Here are some points:
tensor([21., 12., 23., 25., 45., 20., 24., 14.])
tensor([77., 11., 40., -26., -30., -12., 7., 62.])
tensor([-1., -22., 9., -17., -7., 30., 11., -4.])
tensor([-27., -43., -22., -23., -14., 8., -6., -42.])
tensor([-33., 34., -41., -34., -38., -45., -41., -22.])
tensor([19., -2., 22., 21., 29., 22., 20., 11.])
tensor([90., 17., 47., -29., -25., -7., 22., 76.])
tensor([33., 0., 19., 7., 15., 20., 18., 19.])
tensor([22., 4., 16., 2., -4., -3., 10., 11.])
tensor([30., 38., 37., 64., 84., 59., 47., 23.])
tensor([-23., -10., -2., 18., 13., 4., -5., -28.])
tensor([-34., -28., -24., -6., -5., -18., -24., -40.])
tensor([8., -6., 0., 13., 3., 2., 3., -1.])
tensor([-15., -33., 1., -27., -17., 18., 2., -17.])
tensor([-24., -14., -13., 8., 13., -5., -6., -35.])
tensor([-33., 43., -36., -33., -34., -44., -38., -13.])
tensor([19., 0., 21., 6., -1., -3., 9., 11.])
tensor([-43., -36., -29., -10., -12., -16., -22., -43.])
tensor([-21., -10., -8., 16., 27., 10., 9., -38.])
tensor([-33., 41., -33., -32., -36., -43., -39., -5.])
tensor([0., -18., -11., -25., -31., -33., -21., -11.])
tensor([-34., -19., -11., 8., 14., 5., -7., -40.])
tensor([-27., -42., -11., -12., -7., 17., -4., -32.])
tensor([-3., -23., -1., -25., -10., 19., 11., -16.])
tensor([26., 5., 23., -3., -2., 2., 15., 15.])
tensor([-7., 5., 10., 30., 45., 29., 25., -24.])
tensor([-24., 23., -21., -25., -23., -29., -22., 63.])
tensor([-28., -37., -14., -35., -33., 5., -17., -30.])
tensor([-21., -30., -33., -33., -37., -43., -39., -32.])
tensor([2., -10., -8., -31., -31., -29., -20., -10.])
tensor([11., -10., 23., -8., 37., 9., 26., 8.])
Here are 23 more points, each followed by its number:
tensor([-11., -24., -22., -31., -37., -40., -31., -20.]) 0
tensor([6., 22., 20., 78., 30., 44., 39., -5.]) 1
tensor([7., -13., 13., -16., -5., 32., 23., -2.]) 2
tensor([-29., -21., -19., 8., 6., -6., -16., -37.]) 3
tensor([-38., -46., -26., -25., -22., 4., -17., -42.]) 4
tensor([-26., -36., -35., -30., -37., -42., -38., -42.]) 5
tensor([-7., -17., -14., -28., -35., -34., -23., -10.]) 6
tensor([19., 19., 21., 39., 59., 35., 33., 15.]) 7
tensor([15., -3., -31., -36., -33., -43., -38., 0.]) 8
tensor([35., 4., 22., 12., 12., 21., 17., 25.]) 9
tensor([1., 0., -2., 9., 11., 0., 2., -12.]) 10
tensor([49., -9., -1., -28., -31., -40., -19., 22.]) 11
tensor([-17., -28., -27., -31., -41., -40., -34., -25.]) 12
tensor([95., 25., 58., -19., -18., 5., 27., 88.]) 13
tensor([-38., -47., -39., -36., -34., -10., -35., -46.]) 14
tensor([28., -8., 10., 12., 18., 20., 16., 13.]) 15
tensor([-24., 19., -17., -17., -33., -26., -22., 52.]) 16
tensor([30., -3., 17., 12., 12., 21., 16., 17.]) 17
tensor([-40., -38., -28., -18., -21., -29., -31., -44.]) 18
tensor([17., 15., 23., 38., 40., 34., 22., 18.]) 19
tensor([-16., -33., -15., -7., -2., 22., 7., -31.]) 20
tensor([22., 60., 55., 105., 59., 69., 50., 19.]) 21
tensor([0., -4., -7., 15., 14., 6., 1., -24.]) 22
Which three of these numbered points are nearest to each point below, looking only along the 3 directions in which the first points spread most? Their numbers follow each, nearest first.
tensor([-34., 38., -38., -37., -34., -42., -40., -10.]) > 8 16 0
tensor([-34., 6., -36., -34., -38., -45., -38., -36.]) > 12 5 0
tensor([13., -26., 3., 8., 9., 19., 19., -15.]) > 2 22 15
tensor([-36., 25., -32., -34., -40., -43., -42., -27.]) > 12 0 8
tensor([-4., 12., 21., 45., 52., 39., 30., -12.]) > 1 7 19
tensor([53., -3., 16., -29., -35., -30., -15., 43.]) > 11 16 8
tensor([73., 8., 25., -30., -34., -27., 3., 50.]) > 11 13 9
tensor([-7., -22., -18., -31., -35., -38., -27., -16.]) > 0 6 12
tensor([13., 43., 33., 61., 66., 29., 42., -2.]) > 1 7 19
tensor([108., 32., 62., -15., -10., 9., 38., 92.]) > 13 9 17
tensor([-43., -41., -31., -34., -25., -43., -33., -43.]) > 5 14 18
tensor([23., -17., 11., 7., 11., 21., 11., 2.]) > 2 15 17
